One turning vector, and how many steps it has turned:
The counts run from 0 to 220.
[ 35  19 -13 -24 -12  -3  19 -16 -16  10 -21  -5  17 -11 -14 -10   0 -28
   0  -3  20  33 -20 -31   5  26  -4 -16  36 -24   2  43  29 -16  -9  21
  -1   9  -3  33 -36  -5  10  34   0]
54
[ 18  -7  12  17   0  -1   4   9 -14 -18  -6   1  34   6 -34 -37  20 -25
  19  -5 -17  35   2 -23  25  -4  -7  -3   5 -30 -21  20  -2  -1  -3  12
 -35  -5 -23  28  21   3  24  18  -4]
206
[  5  -1  15   6   6   0  16  -1 -36  37  30 -20  10   9   3 -12  22  16
  -1  14 -15  17 -22 -14 -10   3  11  -4 -27 -20 -10  22  -7  17   6  32
  22  22   6  47 -41  40 -11  23  13]
77
[ 21 -37  39 -10   1   3   5  11 -22   3  35  -3  28  31   6  15  16 -22
 -15  -5 -20  10 -17   6  43  -1  11  12 -38  -5 -16   5   2  -4 -18  -2
  26  -4  24  -9 -20  25   2  27  18]
145
[ 26 -32   4 -17   7  10  16  14 -11  12  34  -1  28  -1  -4  20  21 -34
   6  29   1 -26  20  -9  22 -15   9   7  -6 -18 -19  43   0 -24 -14   7
  22  12  18  -2 -35 -18  20  16  10]
147
[ 11  14  27  -1 -15  -4 -25  -2  -4   1 -14   6  -8  -8 -35 -20  -3 -70
  -2 -30   1  14  15   6   9  18 -25   6  25 -15  17   7 -15  19   8 -33
 -11   7  21 -31  -2  13   9 -28  11]
44
[  0  15  -6   2   8  -5  13  17 -38  37  22 -44 -20   5  -5 -13  10  -7
 -27  15  -2   5  -9 -27  -7   4  16  -4  -6 -10  -8  22 -14  30  -1  11
  18  14   4  20 -48  38 -14  -5  16]
76
[ 25   2  25 -10   8   1   3 -19 -43  12 -24  -5   0  18 -16 -21   9  -7
  -9 -42  10  14  -5 -16  24  20  11   2  20  18  18  46  17   6  -5 -15
  21  27  40  19 -11  24 -19  31   6]
52
[  8  12   0 -32  -2  14  -6  15  -2  10  15 -13  15   8  -9  -3  20 -61
 -23  -3  -3  -6 -12  -3   9  18  -4   1   6 -26 -23 -15  13 -14  15  -7
  39 -20   5 -25 -51  26  20  14   9]
62
[ 16  -2  19  -5  23  -2  11 -10 -44  12 -19   1  10  27 -16 -52  17   7
   7  -4   5  27   7 -32  11  33   9  -4   8  21   6  38  -6   3  29   6
   1  19  30   5 -16  15 -11  21  19]
51
[ 24  22  11 -39 -21  20  12 -11 -26  18 -22  46   9 -10 -24 -22  18 -32
  15  30  39  26  -9 -31  -7  16  -3  10  11   5 -11  25 -13  10  10  10
 -25   3   9   6   8 -16   6   9  14]
219
[  9 -15  21  43  -3 -19 -25   7 -22   6   7   0  -2 -17  15 -37 -23 -15
 -15  16   0  15  16 -29  11  19 -23 -11  -1 -24   8  -6 -24  11  -6 -14
  12  -6 -47   4 -18  12  16 -16 -12]
182
[  0   9  23  20 -50  -7  -2   7   5  -4   9   6  30   6 -10 -24  36 -34
  40  29 -19  30  -1   6  12   5 -17  -5 -12  17 -11   5 -23 -15  10 -14
 -25 -14   7  -9  -9  -2  31  17  29]
126
[ 20   5  14  22   7  -2  12   0  20  -5  19  -3  42  17 -30 -36  12 -53
  17  27 -17  29   8   1  -8  26 -11  20  15 -34 -20  -8 -36 -18   8  26
   6 -12  23   9 -21  19  20  -8  12]
210
[ 24 -32  46  13 -17   4 -11 -12 -26  25   7  29 -25 -23   5   5 -16  -9
 -11 -10   9   0  27   6  16   3 -32  16   6 -13  40  19  34  11 -20 -17
   6  29 -25   6   0  -5  -3 -15   0]
177
[ 18  19  16  -5 -28  24   8  -2 -48 -12  -7  10  22  -7 -31 -23  19 -30
   2 -29  20  28 -27 -17  27  10  13  -6   5 -10   0  26 -14  10 -20 -15
 -11   1   2  22  13   2  -4  52  -8]
56
[ 14   2  16  48   9 -19   0  -1 -18  -4  21   2  15 -14   0 -63   3   9
   5  28  -7  14  11 -11   3  24 -11   8 -13  -6 -10   7 -47   3 -15   9
   7   3 -28   3 -44   3  12 -20  -4]
183
[  0   6  24  16 -16 -24 -13  -1 -22   0   8 -14  11 -10 -40 -18  -1 -62
 -17 -16 -16   3  -1  -8  36  10  -8  15  28 -32 -10  -4 -29  15 -31 -23
   6  -7  -1  -6 -10  19  15 -19 -13]
208
[ 29 -13  18 -21  21  19 -23  25 -13 -16   8 -15  15   8 -16 -15   6 -60
 -21  -3   7  -5   1  -1   7  20 -19  -3 -12  -4 -14   4   2   5  -3 -26
  37 -12  47 -26  -3  33   1 -10  14]
212
[ 27   7  -3  16  -3 -13 -23   2 -25  -8   5 -30   2 -31 -26  13  26 -48
  16 -19 -14 -10  20   9  11  -5 -26   6  21 -22  -4  17  16   5 -18 -18
  17  42   2   2 -14 -21  33 -17  -3]
40
[ 20 -23   4  25 -29  14  13 -15 -18 -29  -6  -3  51   3  -4   1  31 -10
  37  -9  -7   8   4  -3  18   6 -16  -1  -9  -3 -11  38  17 -22 -10   6
  -1   7   0  20  -6 -12  29  35  12]
122
[  9  -5  47  11  30   9 -20   1  10 -37 -34 -10 -10   4 -15 -35  15   8
 -21  13 -17  14  -1 -17  -5  23   0 -11  10 -12  35  17  27  10  15   5
  31 -26  -7   1   3  12  -8  13  17]
198
[ 21   2  43  59   3  -7  -1   3 -21 -17  15   0  16  -3   4 -54   2  35
  -1   9 -14  21 -10   8   3  11 -27  11 -22   4  -3   7 -38   5 -29  10
  34   2   2  15 -16  17  11 -17   7]
184
[ 11  17  21  25   1  18 -13  14  -2 -20  30 -20  16  -7  -3  -7  24   9
   8  -6 -27  -4  -1  55 -37  11 -27  -1 -53  -2 -16  34   4   5   0  18
  16   2  21  11 -13  15   6 -12  35]
104
[  6 -10  26  -6  -1  11 -13  14  -6 -35 -12 -14   8  13 -18 -30  32 -17
   7  38  -7  17   8  -5 -20  10  22 -12 -23  32  -3  36   7   9  35  -9
  15 -16  32 -23   4  10   2   8  31]
131
[ -3  -9  42 -16 -16  35 -39  16  -8  12  16  15   2 -17  18  12  18 -29
 -53  -3  20 -22  -3  10 -10   8 -17   3 -26  15  32 -13  -2  12   1 -13
  19 -12   0 -30 -23  18 -23  -7   8]
88
[ 16 -29  31  -4  23  14  -4  23   8  17  11 -15 -19  -8   9  -8   2  10
 -11  28  -7   9  37 -11 -14 -14 -25  -2   5 -11  21  39  20 -21  25  13
 -10  13 -22  -9 -12 -24  11   0  36]
174
[  7  16  34  34 -21  22   7  13   5  21  15   2  21 -18  -6 -15  19   5
  16  24 -32  12   5   1   9 -29 -13  28  -7 -26  -9   3 -22  22 -16  18
 -11 -21 -29  33  11 -31  11  18  29]
166
[ -5 -17  19  -7  -5  -2   7  30 -12  12   5 -11 -25 -34   3 -11   8 -17
 -15  65  28   5   1 -40 -22 -13  17 -10 -25   4   7   5 -26  13  13  -9
  14 -18 -10   2 -25  13  -5 -16   3]
156
[-17  17  31  47 -32  -6 -31  -1 -22  10  15 -31  14  -8  18 -24  12 -10
  -4 -27 -26  12 -11  29   7   8 -18   3 -33 -12   6 -17   0  25  -4  -9
  15 -12 -24  -2  -4  45   5  -2   9]
101
[ 12   2   2 -30  -1  20  -8  34 -23  41  11  -5 -10 -48   2  17  17 -37
  -7   4   4  -9   4  -6  29 -41 -12   0  11  -9  -2   4   5  24 -13 -14
   9   7 -18 -21   5 -19  34   9  22]
0
[ 21  -5  58  27  25  14 -31  13 -19  12  12  13  20  -2  13   0  -2 -11
  -9 -13  -8   4   2  47  -1  34 -42  10 -20 -22  10  -3 -20  18  -3   4
  46  -4  21 -15 -10  16 -14 -15  17]
21
[ -3  -1  13  -4 -19 -14   8   2   2  18  17 -29   0   5 -14 -17 -17 -46
 -25  13 -28   2  -8 -30  24   0  19  -9  -8 -47  -4  18  -1  -5 -19   1
  30 -39 -12  16 -38   6   6  30  10]
142
[ 26  22  -4  -4  -5  36  -4   8 -33  27  21 -26  10  14   2  23  -5  -4
 -17 -45   5 -34  -7  11  17   0  18  23 -17 -26 -26  33  25   8 -10  28
  30 -16  -5  18 -12  10  -5   8  24]
79
[ 39  -6  -3  20  12   5 -23   9  -9   9   9  -8  15 -25  31 -31 -21 -10
  -3 -20   5  -2   5   7  10  17 -33  10  -7 -35 -20  25  27  -4 -24   1
  55 -20   0 -14 -25  17  34  -5  16]
186
[ 20   7  19   7 -33  20   0 -16 -39   7  17  27   5  -3   0 -20  32  33
  18   8  29   9  10  -9  -5   2 -10  17 -32  31   5  21  25  11   2  12
 -27  33 -43  27 -14   0  14  -4  12]
95
[ 28  20  33   6  -9  26 -34 -14  -6 -20 -31  29  -9 -23 -14 -37 -14  -5
 -22 -21  20  28  -5  -1   0  21 -20  -2   6 -19  43  -5  28  23   3 -14
   0 -19 -43   7   4  -2  10   9  -9]
30
[ -5 -28  31   0   6   9  16  18 -22  15  11  -6  -2 -11  19 -19  21  18
   1  59   3  30 -21 -34 -13 -13  17  -6 -25   4   8   3 -18  23  23   3
  18  -1  -8  17  -6  30  -9 -11  15]
157
[  2  16  34   1 -20  15 -25  22   3  17  33   2 -21 -16 -13  -5 -23 -25
 -30  -5 -23 -10   5  18   8 -24 -16  22 -18 -23  -3  -4 -11  24 -21 -17
   4 -30 -14 -12  -7   0   7  -7  23]
168
[ 31   0   5  11  -1   8 -21  -3 -33 -17  -7 -16  24   1 -28 -13  40 -26
  11 -37  -7  -7  26   6  25   9 -14  13  -2 -16 -20  15  44  15 -21 -14
  30  15  -4 -25   2   4  26  -3  -2]
39
[  6 -28  55  -3  23  24 -22  19 -18  -6   3 -14 -25   0  -4  -4  25  11
 -35  16  13 -20  16 -18   4  -8  13   8 -11  -3  28 -11   5  30  -6 -12
  37   9 -21  20  -5  26 -19 -22   0]
8
[ 12  28  35   7  -1  -4   9 -11 -13  10  -4  35 -13 -32 -18 -25  13   6
   7   4  21  14   3  15  -8   9 -28   4  17   4  51  28  -2   1 -13  -6
  -9  40 -14  14 -22 -36  19  -5  13]
28
